In the data rows, the value 128 means zero.
Here are some points, each followed by its number:
[121 120 115 116 114 112 110 112 110 110 110 113 113 115 118 120 118 115
 116 111 110 111 112 108 108 107 103 109 112 113 111 111 110 112 112 114
 114 110 107 105 111 112 113 111 111 107 109 110 111 113 112 112 110 110
 109 109 109 114 117 119 123 126 123 125 130 133 139 146 152 157 163 167
 173 179 181 186 194 201 207 212 218 221 220 222 221 218 213 213 212 212
 209 211 204 197 193 186 174 169 162 157 156 153 147 143 139 134 132 131
 127 122 121 119 118 128 125 124 124 121 113 115 114 115 117 118 118 120
 118 119] 0
[155 153 154 157 165 170 175 180 179 182 184 188 190 197 198 195 191 191
 191 187 188 186 187 181 179 174 172 168 165 160 157 154 148 147 141 137
 134 130 128 125 125 120 118 114 116 114 115 113 108 105 105 103 103 107
 106 108 109 108 109 109 107 110 111 107 107 105 100 103 106 108 104 107
 106 103 101 103 104 105 110 115 115 114 114 113 110 110 106 102 102 104
  99 100 101 101 101 102 104 103 101 101 104 109 112 114 112 113 112 116
 117 118 122 121 117 121 117 115 113 114 109 112 114 118 117 116 120 119
 118 117] 1
[174 183 188 196 208 216 223 232 240 247 250 255 255 255 255 255 255 255
 255 246 241 230 221 212 201 188 181 172 164 159 152 148 143 137 134 128
 120 116 118 114 113 115 116 109 115 113 110 109 110 109 113 112 112 114
 109 105 105 102 102 107 110 109 115 116 113 113 113 108 102  97  93  92
  92  96 101 101 104 103 104 104 109 112 114 114 115 111 108 106 104 101
 101  98  98  96  98  99 104 107 110 113 114 111 113 111 110 113 116 116
 115 114 110 110 110 111 116 117 118 110 109 109 107 108 115 116 114 116
 117 115] 2
[116 114 116 115 115 112 113 113 112 110 114 114 109 106 103 104 104 108
 110 114 115 114 111 112 112 110 110 111 111 109 106 104 105 101  97  97
  93  95  97 100 107 113 109 109 108 106 109 112 110 110 112 108 107 111
 112 112 112 117 116 113 111 115 111 111 115 116 114 110 112 111 108 107
 110 111 111 110 111 111 108 110 111 116 122 125 130 138 141 143 153 158
 165 172 179 182 190 194 199 208 213 213 211 208 203 201 197 196 188 180
 173 170 166 163 159 153 146 140 137 128 124 118 116 110 109 111 109 106
 113 117] 3
[119 122 119 117 116 115 108 109 114 112 110 110 110 109 110 109 111 111
 109 107 107 107 112 112 114 119 121 120 126 133 142 150 153 161 169 177
 182 195 198 202 200 198 193 189 177 163 151 141 128 125 120 120 116 119
 116 119 115 115 116 116 109 111 109 103 102 107 104 106 110 109 105 108
 106 102 105 109 107 108 112 111 112 111 109 108 109 106 111 113 111 110
 112 107 107 105 107 103 107 105 107 105 106 106 106 106 107 109 105 108
 110 114 114 121 122 121 120 121 119 118 121 124 127 122 121 119 115 112
 114 116] 4
[125 120 116 113 112 112 114 113 116 113 109 111 110 105 107 108 107 111
 113 117 120 120 120 119 117 112 114 112 110 107 114 111 106 106 108 105
 106 114 116 116 115 115 115 115 113 112 109 108 107 106 111 113 111 112
 112 107 104 104 107 108 114 115 113 114 114 109 108 107 105 103 106 107
 109 109 111 114 114 116 121 124 124 130 132 135 139 143 147 154 156 158
 164 169 176 184 192 196 203 207 214 217 224 230 233 232 238 238 234 236
 239 234 232 234 230 227 220 218 209 201 194 195 187 180 176 171 165 165
 162 160] 5
[118 117 118 122 120 118 118 113 110 115 116 111 111 114 110 112 112 114
 113 113 111 112 112 112 111 112 112 112 112 111 109 112 111 110 113 118
 117 115 112 112 107 106 104 104 100 103 102 104 109 108 108 108 112 114
 117 117 118 111 107 108 107 108 110 109 109 110 103 103 104 104 105 114
 114 122 126 134 140 154 157 166 177 185 198 211 227 235 244 246 253 250
 248 245 239 231 222 214 207 200 187 181 169 159 150 142 131 128 121 116
 116 119 124 125 128 126 124 122 122 120 119 116 112 115 114 117 120 121
 117 118] 6
[122 120 117 117 113 112 111 110 107 108 104 106 106 106 103 107 110 109
 109 113 113 107 108 108 106 104 105 103 104 107 107 109 113 109 109 111
 106 107 105 105 104 106 105 112 113 113 112 113 108 108 107 108 106 106
 104 104 105 108 110 114 114 116 112 112 113 112 111 113 115 113 110 109
 109 108 112 117 119 122 124 127 127 132 136 144 141 148 149 153 155 166
 168 172 175 175 175 178 183 185 189 190 195 200 201 200 201 200 193 188
 188 181 178 176 173 167 164 160 154 152 150 149 144 141 140 131 130 128
 129 126] 7
[118 116 117 122 124 126 128 126 129 129 130 130 134 135 140 144 144 145
 146 147 152 160 164 171 179 182 184 183 182 180 177 178 178 179 174 168
 166 161 156 154 155 151 149 148 146 141 137 138 136 133 134 134 131 128
 123 121 120 116 115 118 114 111 110 109 108 104 107 110 107 105 107 107
 105 108 111 111 111 110 112 111 111 106 105  97  98  97 100 102 106 105
 109 110 110 111 106 106 107 107 107 110 112 108 104 109 111 111 113 119
 118 115 113 117 116 115 118 117 112 110 113 113 114 112 111 107 107 111
 111 111] 8
[134 136 139 140 146 150 148 149 151 154 153 160 161 161 162 162 159 159
 160 158 153 153 150 145 143 144 139 136 139 134 133 132 134 131 132 126
 125 123 121 120 121 124 123 120 116 116 111 107 110 108 104 105 107 104
 104 105 104 101 104 109 110 111 111 110 105 106 109 112 115 112 107 101
  98  96 101 105 107 110 110 112 116 114 112 113 110 105 108 108 107 106
 105 105 102  99 101 105 101 107 111 113 114 117 116 115 114 114 117 120
 119 118 116 113 111 112 108 108 109 107 106 107 107 104 107 110 111 114
 116 113] 9
[122 125 130 132 136 138 142 146 151 154 160 163 166 172 181 187 195 203
 213 215 219 227 234 236 242 246 246 244 246 245 245 243 241 236 234 227
 219 214 209 200 192 185 176 167 158 152 147 140 134 131 129 123 123 121
 121 122 122 117 118 115 110 106 106 102 102 101 103 103 105 103 105 110
 112 109 113 113 109 106 111 109 104 108 110 106 107 112 112 111 115 115
 117 114 111 108 106 104 101 107 105 103 103 107 106 109 115 114 119 117
 120 119 120 116 118 114 115 114 117 117 119 118 118 120 119 116 116 115
 110 111] 10
[121 119 118 116 112 108 109 115 115 115 117 114 108 105 110 108 107 110
 114 108 112 114 114 117 119 120 126 126 129 131 133 133 137 139 144 146
 151 153 160 162 163 167 172 173 181 188 187 188 189 188 193 193 194 196
 192 185 183 178 176 176 174 172 170 165 158 152 147 142 137 131 131 132
 131 128 126 120 114 110 110 111 113 115 117 112 116 119 115 112 116 110
 103 102 103 103 102 105 106 103  99  99  97  96  98 101 105 105 108 110
 109 112 113 110 107 111 108 110 109 112 112 113 110 112 115 114 115 115
 119 119] 11
[124 122 120 122 119 119 117 120 119 118 117 117 114 113 111 112 109 110
 106 111 111 111 110 115 112 108 108 111 106 109 110 109 108 109 107 105
 108 107 110 106 108 110 110 106 109 109 107 108 110 106 105 106 104 103
 105 108 107 107 111 116 114 114 117 116 111 108 107 106 102 105 108 110
 111 115 115 119 122 125 124 125 123 126 127 137 145 152 160 169 171 176
 183 186 192 199 207 213 217 219 221 223 223 225 228 229 225 226 225 222
 222 223 217 212 206 195 184 180 178 178 175 171 164 159 150 145 146 142
 136 138] 12
[141 144 144 148 149 152 154 157 156 157 158 162 168 178 182 186 187 183
 178 181 182 179 183 183 182 179 182 178 179 176 176 175 174 168 162 153
 147 145 139 136 136 134 128 128 128 126 121 120 117 115 112 114 113 115
 119 117 118 116 117 113 115 112 113 112 110 111 114 112 112 113 112 113
 114 113 111 107 104 106 104 104 110 109 106 109 108 105 105 107 106 108
 107 107 106 107 107 105 107 107 107 110 114 117 115 118 115 119 117 122
 123 124 121 120 118 114 112 114 114 112 112 112 111 111 112 111 111 111
 112 115] 13
[115 117 113 118 121 121 122 123 122 120 117 121 123 120 127 132 135 136
 143 140 141 142 147 154 160 168 170 178 181 190 193 198 199 201 198 200
 202 201 199 206 209 210 213 214 211 207 205 202 194 188 182 173 166 164
 158 152 153 150 145 144 145 138 135 131 126 118 118 115 119 118 121 119
 118 111 109 107 106 105 109 108 107 106 108 105 105 107 108 107 107 109
 107 109 110 111 111 109 111 110 108 108 110 111 109 111 114 113 107 111
 111 111 115 118 115 115 114 110 110 112 115 114 117 117 114 115 111 112
 111 112] 14
[124 120 118 112 115 115 118 116 117 112 111 110 110 113 114 113 114 114
 110 105 110 111 112 112 110 109 110 109 109 113 111 111 119 124 130 129
 139 142 148 154 168 170 178 179 178 178 172 165 162 159 150 148 141 136
 131 128 124 118 118 112 111 108 107 109 109 109 109 110 105 108 110 114
 117 119 116 113 111 109 107 105 106 109 106 104 110 109 101 101 103  99
  97 103 109 111 112 112 113 110 106 109 109 105 105 108 107 113 115 111
 111 112 110 111 114 113 114 112 115 115 117 115 126 120 120 120 118 110
 117 121] 15
[122 118 116 115 122 123 126 134 140 137 138 140 143 144 153 161 166 172
 180 182 183 187 183 181 176 167 158 153 144 141 138 132 126 123 113 110
 111 110 106 110 112 109 109 111 108 106 107 107 105 107 108 112 112 112
 112 108 105 106 107 104 106 108 105  99 101 100 100 100 104 108 110 110
 114 114 112 111 113 108 108 108 108 105 108 105 104 106 103 103 106 107
 105 108 109 108 107 110 110 110 108 105 104 101 100 107 114 116 123 129
 128 121 119 115 116 114 115 113 113 109 109 107 108 106 105 105 110 111
 116 116] 16
[127 123 120 117 113 113 114 110 112 115 113 114 114 111 105 104 106 107
 109 110 111 108 108 107 105 104 103 104 104 106 108 110 110 106 108 109
 107 113 122 125 129 136 138 142 146 154 161 165 170 178 180 181 177 172
 169 160 150 147 139 130 122 122 120 117 109 114 110 104 102 109 106 108
 109 110 107 110 110 110 112 111 110 108 109 108 110 108 110 111 113 112
 113 111 112 110 110 108 107 101  98 104 109 110 114 117 113 110 111 110
 110 112 115 116 116 113 112 107 108 111 115 117 119 117 115 116 115 118
 120 124] 17
[125 123 122 122 121 122 123 121 120 121 119 120 115 107 103  97  96  97
 102 106 112 110 111 108 104 105 110 109 110 109 105 100 101 104  99 104
 103 101  98 106 104 110 114 119 120 127 125 128 126 128 126 131 127 131
 135 138 145 152 160 164 171 172 185 190 196 206 212 218 224 234 235 242
 248 253 250 252 251 248 249 247 241 239 233 228 224 220 212 206 196 187
 183 177 171 164 158 152 143 134 131 130 124 125 125 123 121 121 121 120
 117 112 111 109 105 103 107 108 107 110 116 114 117 116 117 117 118 118
 121 123] 18
[118 121 122 121 119 119 117 117 114 116 117 118 115 116 111 108 107 107
 107 110 113 114 116 114 112 111 112 110 112 116 115 116 114 116 113 110
 110 115 112 113 114 111 104 105 108 109 115 118 114 114 114 111 115 121
 120 122 125 132 137 147 152 157 159 162 163 173 176 176 181 178 172 172
 167 160 158 154 145 141 135 132 129 129 125 118 116 113 106 108 109 108
 108 109 107 109 106 109 113 114 112 112 109 107 106 105 106 108 107 105
 107 106 107 105 107 109 112 111 115 114 114 118 124 124 127 129 121 116
 117 120] 19
[117 125 121 118 114 115 108 108 107 106 105 109 108 110 114 119 119 120
 120 116 113 114 115 122 129 138 140 148 150 159 163 169 173 178 178 182
 187 189 186 185 180 171 165 160 151 147 142 136 136 136 129 121 117 110
 107 110 113 113 114 110 106 106 103 103 107 106 110 113 113 112 113 109
 113 113 111 110 114 109 108 113 113 114 116 117 114 115 109 104 104 106
 109 113 115 112 114 109 104 106 108 106 109 109 108 110 110 110 117 117
 111 113 113 110 113 116 117 119 120 118 120 121 119 123 126 122 116 120
 117 115] 20
[114 116 119 116 118 120 122 120 120 118 116 114 113 117 115 117 117 117
 115 115 115 113 110 106 105 103  99 105 111 116 113 111 109 107 106 111
 113 115 116 116 112 112 112 111 109 111 110 108 110 108 105 107 106 102
 105 106 107 111 111 111 112 112 108 107 106 106 105 110 109 107 106 103
 102 100 103 103 106 107 113 114 119 117 116 117 119 117 120 121 123 128
 133 142 149 156 164 172 178 183 188 194 202 208 216 222 222 220 215 211
 209 207 204 203 195 189 182 172 164 158 150 145 142 139 138 139 134 130
 129 125] 21
[132 128 129 129 124 121 122 118 112 115 113 109 107 107 106 105 112 117
 122 119 119 111 112 110 112 113 117 116 112 114 112 105 104 105 102 105
 112 112 110 111 109 107 108 109 111 112 110 109 109 104 105 103 105 107
 107 106 104 104 106 110 112 111 109 105 105 101 107 107 110 106 105 105
 106 103 102 104 105 105 107 109 111 112 112 112 107 104 104 103 102 108
 111 110 112 114 113 109 112 113 113 116 117 112 113 113 111 120 126 132
 135 138 135 136 136 142 141 146 155 159 165 175 176 176 174 174 175 176
 177 182] 22
[117 116 123 123 127 124 126 128 125 125 134 141 147 155 165 170 173 184
 194 199 205 214 223 231 239 248 253 255 255 253 250 243 233 219 212 200
 191 183 176 170 169 162 155 152 142 133 129 126 121 122 121 119 119 119
 115 115 113 107 106 107 105 107 110 110 116 114 113 109 108 105 107 104
 108 105 106 104 108 107 105 105 106 106 104 106 105 106 107 107 110 110
 108 109 111 113 113 113 111 110 107 109 115 115 117 117 117 113 113 113
 112 112 110 106 107 104 103 108 112 113 118 121 115 115 115 113 112 108
 111 110] 23
[123 125 127 125 122 120 116 114 119 116 114 115 109 107 108 108 110 110
 111 115 118 119 129 129 135 142 147 151 158 158 158 163 165 168 171 177
 177 178 179 183 184 185 188 185 181 177 175 165 167 164 157 151 152 144
 140 141 136 130 125 124 121 120 120 122 117 112 112 108 106 109 112 109
 111 110 109 108 109 109 105 109 109 111 108 109 104 101 102 102 107 112
 112 114 117 117 115 115 111 115 114 107 109 107 106 103 110 110 111 106
 111 105 104 106 113 113 113 115 115 109 109 110 111 111 110 109 113 112
 113 118] 24
[123 123 121 121 118 120 115 118 119 119 115 115 117 114 115 114 111 111
 112 109 113 116 113 111 110 108 111 113 117 122 121 119 115 110 108 109
 106 109 111 109 105 103 102 102 102 101 104 104 106 109 112 113 115 111
 112 112 112 114 121 124 126 127 128 129 132 134 142 147 154 158 163 168
 175 179 187 194 204 205 209 209 212 206 205 202 201 195 195 188 179 174
 166 157 151 152 143 139 135 133 124 122 121 121 123 128 131 130 131 126
 119 114 113 111 113 116 114 116 114 116 116 116 114 113 109 111 114 114
 115 121] 25
Which three points above are nearest to each new point? Their numbers follow each, nearest first.
[114 110 111 111 115 115 117 114 115 118 119 118 119 119 115 113 113 111
 110 108 107 104 109 110 110 109 112 110 110 111 116 117 118 122 125 128
 133 135 137 140 144 141 143 144 147 147 157 164 170 175 182 183 186 191
 197 201 205 208 210 208 205 205 203 204 200 198 194 187 182 181 178 174
 173 167 159 152 149 143 137 132 132 124 124 120 121 116 119 117 119 117
 114 112 109 108 107 111 108 109 112 114 111 113 115 113 112 113 115 113
 113 120 118 118 120 116 112 114 112 109 108 106 107 108 112 114 117 116
 113 111] 11 19 17
[123 125 125 123 119 121 117 117 114 113 115 118 115 114 116 112 112 110
 110 107 102 103 103 104 107 111 110 113 110 112 115 111 110 111 105 104
 108 108 108 113 109 108 106 109 108 111 112 115 110 105 103 100  95  98
 103 105 108 112 111 106 105 100 100 105 103 104 103 104 104 103  99 100
  97  96 103 107 108 108 105 101 105 102 105 105 107 105 105 106 109 110
 108 109 107 107 106 107 112 117 113 112 117 114 112 113 116 115 119 120
 121 121 118 118 123 129 134 140 148 156 164 170 181 190 197 204 211 216
 220 219] 22 15 17
[128 125 120 120 120 120 115 111 109 102 101 106 108 112 118 116 115 114
 114 116 114 111 107 104 100 103 105 113 113 111 107 106 105 105 105 107
 110 108 108 110 113 111 111 110 112 111 109 104 106 106 108 110 117 120
 123 126 131 136 144 156 167 180 193 204 212 221 229 236 240 240 237 228
 215 204 190 179 172 160 147 138 130 120 118 117 113 112 110 109 108 107
 106 106 105 105 106 110 109 105 102 104 100 100 107 110 107 107 107 102
 103 111 117 116 121 118 115 108 113 112 115 112 115 111 109 107 111 117
 119 124] 19 25 18
[123 125 126 124 119 118 120 118 119 120 120 116 115 113 116 114 115 115
 119 115 118 119 120 120 120 122 120 125 125 131 134 143 147 152 156 163
 165 169 180 189 198 207 214 217 218 220 223 230 234 236 237 239 237 234
 234 230 229 228 227 222 219 212 205 197 193 185 179 175 166 159 156 148
 140 139 137 130 131 128 125 122 116 111 111 111 111 119 121 118 117 113
 111 106 107 103 106 106 110 113 117 118 115 115 114 115 113 115 119 120
 119 120 118 117 116 115 116 116 112 110 110 105 105 106 108 107 110 112
 113 119] 11 14 24
[225 231 233 235 236 230 227 221 204 188 178 167 153 146 138 131 121 115
 109 108 106 108 107 113 110 109 109 110 106 108 110 109 108 106 102 100
  97  96  99 101 106 106 106 108 106 104 107 110 110 110 107 104 103 104
 108 111 115 117 117 112 111 114 112 112 115 117 111 109 107 105 101 101
 100 101 103 107 109 113 113 106 104 104 103 107 113 110 107 106 104 106
 109 106 107 108 101 104 108 110 109 115 115 112 111 113 111 108 112 112
 109 115 114 109 112 117 113 118 124 125 122 120 114 113 108 105 107 115
 119 121] 9 1 22
[118 119 113 112 114 113 110 112 113 113 117 117 116 114 115 113 114 117
 119 114 111 108 108 104 104 105 110 108 109 114 115 110 110 109 111 112
 115 111 111 109 106 103 105 107 106 107 113 116 112 110 108 108 107 111
 111 113 110 109 107 106 107 105 106 104 103 104 102 101 103 102  99 106
 107 104 109 108 105 108 112 108 107 106  97  99 104 105 111 119 117 112
 115 112 111 118 129 128 127 129 129 129 134 139 147 153 156 161 169 173
 172 175 180 184 186 193 197 198 199 199 196 195 196 193 192 187 182 179
 174 165] 22 21 7
[124 119 116 115 110 105 108 109 106 108 115 118 119 124 127 124 121 122
 119 114 111 108 106 105 105 106 109 109 108 110 111 109 110 112 110 108
 114 107 101 102 104  99 105 111 109 110 111 110 107 108 107 106 106 111
 117 118 122 123 121 127 134 143 155 172 182 195 208 220 227 237 238 238
 232 227 215 202 189 178 163 153 143 132 122 118 109 109 111 110 107 108
 105 101 101 103 103 110 114 115 114 116 111 108 108 111 106 106 110 114
 116 118 120 119 119 113 113 110 110 110 111 112 116 119 117 120 121 121
 119 122] 19 25 18
[113 115 115 116 114 115 115 117 114 114 115 114 113 115 113 108 111 110
 111 111 111 111 106 106 106 108 106 110 111 109 109 110 109 109 110 113
 112 112 109 109 109 105 106 109 109 107 115 119 123 129 132 132 132 134
 140 148 155 160 165 166 169 178 187 193 199 204 206 204 203 200 196 186
 180 172 169 163 153 149 142 135 131 132 130 128 124 122 118 114 114 115
 112 114 112 113 106 108 105 108 105 109 110 110 109 109 109 111 113 113
 117 118 119 122 123 123 124 119 119 117 122 121 124 126 124 120 115 115
 109 113] 19 11 25
[129 124 125 122 123 120 123 117 116 113 115 114 117 113 113 110 108 108
 109 110 114 115 115 118 120 118 113 108 110 104 102 101 106 104 111 112
 114 112 111 110 107 109 108 107 106 110 107 109 109 108 107 112 110 113
 112 111 108 111 107 108 109 110 110 115 110 111 110 104  99 102 102 102
 107 113 111 107 105 103 101 102 108 113 109 107 109 107 102 104 105 105
 103 107 109 108 111 117 117 121 123 121 121 126 132 136 143 149 156 159
 167 174 187 198 212 225 237 241 245 248 254 253 251 248 246 235 231 224
 217 205] 22 5 21
[123 123 119 119 114 107 106 105 107 111 112 111 109 109 108 112 112 114
 116 116 111 111 109 105 105 109 113 116 117 116 116 115 110 109 111 107
 104 110 110 106 110 110 106 108 113 108 105 105 101  98 102 108 110 116
 117 117 121 127 134 145 159 173 182 195 206 211 215 225 226 223 223 215
 199 184 172 157 143 138 129 123 114 116 109 109 102 106 105 107 106 108
 109 107 105 109 112 110 111 112 111 112 112 114 116 116 113 111 113 116
 114 116 119 115 111 112 113 109 107 111 110 113 117 122 119 122 120 120
 118 119] 19 25 11
[107 110 110 109 110 115 119 116 112 113 111 107 107 109 108 103 109 112
 112 114 114 113 110 109 111 114 111 113 116 112 111 112 113 112 114 117
 114 111 116 117 118 126 136 139 147 154 160 163 173 182 191 197 204 211
 221 227 234 240 243 240 240 242 240 237 236 234 223 212 201 191 182 178
 174 167 159 156 149 141 135 131 123 117 119 119 113 109 112 108 108 113
 110 108 111 112 112 115 116 112 110 111 116 111 111 113 113 110 116 119
 116 115 115 111 110 113 113 108 110 109 109 109 114 113 116 111 105 105
 106 104] 11 19 17
[120 120 120 121 118 118 119 116 113 120 121 122 120 118 114 111 107 106
 106 107 103 107 109 113 115 117 112 114 114 112 116 117 117 113 114 113
 117 117 123 121 124 124 129 132 141 147 151 154 163 169 176 187 199 203
 206 212 216 218 222 226 223 225 221 216 209 204 198 193 186 182 169 156
 150 144 137 135 131 125 124 124 121 120 117 115 109 108 109 111 111 116
 116 116 117 116 114 112 107 104 106 102 107 110 111 109 116 112 114 116
 114 114 117 117 118 118 115 113 114 116 116 114 113 112 108 116 118 119
 121 121] 11 19 17
[123 116 120 117 118 117 119 116 114 116 115 116 118 120 113 115 115 110
 109 111 108 106 108 110 113 113 113 117 114 114 111 112 112 114 112 113
 116 115 113 112 113 108 108 110 114 115 119 122 122 119 121 113 112 109
 106 107 110 107 110 109 106 106 106 103 103 101  98  98  95 100 106 109
 112 117 116 114 108 103 101 101 100 104 107 106 108 106 106 107 112 109
 110 115 111 106 102 101  96 103 109 112 116 120 119 117 119 122 126 131
 136 141 140 142 143 151 153 159 164 166 162 166 167 165 166 169 171 167
 169 167] 22 15 17
[114 115 118 121 123 119 121 116 115 115 119 110 112 112 110 110 117 116
 115 115 115 111 112 110 110 111 112 111 111 110 109 107 108 111 113 114
 113 113 114 115 112 114 115 117 115 121 130 131 142 143 144 144 149 147
 159 164 171 178 180 179 181 182 179 180 176 173 171 167 160 156 153 143
 137 135 137 131 132 128 124 117 116 112 113 112 114 109 110 109 109 106
 109 106 109 106 107 110 114 112 115 115 115 116 115 113 108 107 103 102
 100 107 104 106 111 112 113 116 115 116 117 111 112 110 108 111 114 112
 113 112] 19 17 11
[122 121 119 118 118 114 116 119 118 116 119 118 116 118 119 116 114 114
 109 112 109 104 105 108 107 112 113 107 107 107 104 107 111 110 111 114
 115 116 115 116 115 112 112 112 110 107 107 104 106 107 110 115 116 114
 115 117 115 115 117 114 110 107 108 106 107 108 105 104 100 103 105 103
 106 110 108 108 115 113 111 111 112 111 111 112 105  99  98 101 103 110
 112 113 107 107 109 113 115 116 119 121 121 120 121 119 117 117 121 123
 126 126 130 131 135 141 144 145 147 150 144 149 151 154 152 158 156 158
 157 161] 22 15 17
[113 113 118 116 117 120 118 113 115 114 110 110 114 114 115 115 113 108
 106 107 104 106 105 108 107 111 110 108 105 106 107 108 115 117 114 116
 115 110 109 110 107 109 114 122 125 129 128 128 126 127 126 128 132 135
 138 142 146 146 147 147 149 149 151 150 153 153 152 152 154 148 147 148
 145 143 148 145 143 142 140 136 138 136 134 133 132 131 131 130 124 118
 114 111 110 108 109 108 109 107 111 113 113 116 111 110 111 109 105 114
 110 104 106 107 104 109 113 116 115 114 114 114 110 111 117 118 118 118
 119 112] 19 17 15
[116 112 113 116 118 115 118 118 110 112 115 112 116 118 112 110 106 103
 102 107 111 114 111 113 111 110 109 110 108 107 103 105 105 105 105 109
 104 105 105 107 104 108 108 112 114 113 116 119 114 114 121 120 122 128
 135 141 148 156 163 163 165 172 173 178 185 190 194 202 202 205 205 199
 196 193 189 186 181 172 166 159 149 149 141 137 132 127 119 119 115 112
 115 114 109 108 110 108 106 109 106 105 104 109 113 117 115 113 109 107
 108 110 112 113 113 117 115 117 117 117 115 119 118 118 122 123 124 122
 122 117] 19 25 18
[121 117 115 116 116 115 115 118 116 112 114 111 108 106 108 110 109 109
 106 105 106 107 107 114 115 112 111 108 105 100 100 104 105 103 108 106
 104 109 105 101 102 100 102 103 105 107 108 110 116 115 112 112 110 107
 111 109 113 115 120 116 120 119 119 116 116 117 113 113 114 119 123 130
 135 138 139 143 142 145 149 151 150 157 157 158 161 163 161 163 165 162
 159 156 151 148 149 146 150 150 150 149 146 140 137 134 132 136 135 133
 132 127 126 123 121 119 119 114 114 119 118 119 120 121 117 116 119 119
 117 119] 25 7 0
[157 150 156 161 162 165 169 168 168 171 172 171 171 169 168 169 167 163
 159 155 147 144 143 137 134 129 127 123 124 125 125 121 122 122 118 114
 115 116 113 113 113 106 105 102 101 105 106 107 106 109 106 109 107 109
 108 112 114 116 112 115 111 113 116 120 117 116 111 107 111 108 113 114
 113 110 112 112 109 113 111 113 108 112 108 109 108 109 104 110 111 112
 111 114 110 108 108 110 107 107 110 106 104 108 113 113 114 116 118 114
 116 118 115 113 117 113 112 114 111 110 112 113 117 122 127 123 127 122
 120 112] 9 1 16
[119 117 115 114 114 117 112 112 114 110 113 115 116 109 105  99  96 104
 107 113 118 122 110 116 113 112 107 113 106 111 103 106 105 102  97 101
 101 102 107 113 112 114 109 107 102 106 105 104 108 107 107 107 109 108
 109 104 102 102 102 104 106 105 103 107 104 105 105 107 104 105 107 113
 115 112 112 111 106 105 108 107 109 108 109 110 110 107 110 110 110 109
 114 113 113 111 115 111 110 113 114 111 117 119 118 118 124 120 119 121
 122 115 121 126 125 133 144 151 156 172 184 194 206 222 225 232 240 240
 237 242] 22 15 17
[117 118 119 115 113 111 110 107 106 109 108 101 109 108 108 110 114 108
 113 112 112 111 110 105 104 105 105 106 108 107 107 110 108 111 111 113
 112 113 112 113 111 110 109 107 108 111 116 123 128 135 141 144 147 156
 161 165 171 176 181 185 196 204 212 218 229 234 236 243 243 240 237 236
 233 231 229 231 226 221 219 214 202 197 188 180 172 166 162 154 147 141
 138 131 127 125 123 118 119 120 121 124 125 125 119 119 115 118 113 116
 114 113 110 111 114 114 117 117 123 122 120 119 117 116 122 123 122 122
 121 115] 18 25 19
[127 118 116 118 114 114 115 114 107 109 106 107 106 110 109 109 110 114
 109 110 110 107 107 111 112 116 118 118 112 108 105 105 107 113 112 120
 122 120 120 125 125 126 133 140 147 149 156 160 168 173 181 186 190 190
 185 184 176 169 161 157 150 145 135 131 126 121 113 113 109 107 105 108
 109 107 110 109 110 107 107 102 102 101 101 104 106 106 110 113 109 108
 110 108 107 108 109 102 100 104 107 108 115 117 113 113 112 112 110 109
 114 114 114 114 117 113 112 116 120 119 119 123 121 118 119 121 125 123
 127 127] 17 11 15
[127 132 126 123 123 118 119 117 118 115 114 110 113 110 117 124 124 123
 126 122 116 117 116 112 112 115 112 113 116 112 112 115 114 121 125 131
 133 142 139 145 150 153 155 161 168 169 176 183 188 193 199 204 209 212
 215 219 223 223 229 230 229 227 231 227 228 226 223 219 212 209 206 202
 199 200 192 189 179 174 168 166 157 154 148 143 140 139 141 137 130 122
 117 114 117 118 121 122 115 109 109 104 102 108 111 111 117 119 116 113
 116 115 116 117 116 116 113 116 117 120 120 119 115 114 112 113 112 117
 120 123] 11 19 18
[122 124 121 120 113 108 106 108 106 112 113 112 108 109 106 105 104 106
 105 103 103 105 108 109 115 116 112 113 116 112 111 113 112 111 113 114
 116 113 111 109 107 103 106 103 107 109 109 112 116 111 108 111 107 104
 105 108 108 110 109 111 114 109 109 107 108 102 105 105 109 105 109 110
 108 107 108 103 105 105 108 106 110 105 105 106 107 104 106 108 104 104
 105 109 108 109 110 113 112 113 117 117 114 114 116 117 120 122 123 116
 112 112 114 115 126 131 138 140 143 144 147 144 147 151 153 156 158 157
 158 159] 22 15 17
[181 181 189 189 187 186 185 179 177 170 166 163 164 160 157 151 148 138
 135 134 131 126 124 123 122 123 118 119 116 112 109 112 110 108 109 112
 111 109 108 109 106 105 109 108 107 105 105 103 105 105 110 107 108 109
 111 108 111 110 108 108 111 110 108 108 103 104 108 109 109 114 113 110
 111 112 109 106 105 105 103 103 109 108 109 109 111 106 107 108 110 112
 113 114 117 114 111 111 109 102 104 108 104 106 109 112 109 112 115 116
 115 118 121 120 120 118 117 117 122 123 123 124 123 117 115 115 118 116
 119 123] 9 1 16
[108 108 112 110 113 117 115 109 112 110 112 115 122 116 118 114 108 104
 105 102 104 112 109 113 116 115 114 118 113 114 113 108 107 110 104 105
 107 101 101 105 103 104 106 109 106 103 101  99  93  97 100 103 106 108
 104 103 101 105 105 104 104 100  99 101 101 103 107 104 101 101 101 101
 102 102 105 109 112 110 109 112 105 101 106 109 106 107 105 103 104 107
 112 115 119 122 121 118 119 117 116 120 122 128 133 141 143 153 157 163
 162 173 180 186 194 203 206 213 215 219 225 229 234 240 247 251 253 250
 252 247] 22 21 5
[120 117 118 117 115 116 117 113 113 112 111 110 110 111 111 109 107 110
 106 103 104 103 103 105 104 104 107 109 109 113 112 111 109 111 106 110
 111 111 112 116 114 112 112 108 109 108 110 110 114 119 120 120 122 125
 126 131 136 145 149 157 168 170 174 177 181 178 184 184 186 183 185 186
 180 184 184 177 168 168 156 151 149 146 140 133 123 118 113 109 111 113
 115 110 113 114 117 114 118 118 116 112 114 116 116 115 118 113 113 111
 113 111 112 113 117 115 113 115 111 111 111 116 114 116 113 114 114 116
 115 117] 19 25 17
[126 124 125 125 124 121 116 116 116 118 116 119 115 113 112 114 116 119
 115 112 111 111 106 107 109 105 108 107 107 105 108 107 115 119 118 120
 117 112 111 108 106 105 104  98 100 100 101 101 107 109 106 111 114 112
 112 114 108 107 110 108 107 105 105 100 104 104 106 106 111 111 114 111
 110 108 105 106 108 110 108 107 104 101 104 108 113 114 113 109 104 100
  97 103 103 104 104 106 105 105 105 107 107 107 109 109 109 110 111 108
 110 113 118 122 129 132 139 148 157 166 182 192 201 216 228 235 240 242
 237 232] 22 15 17
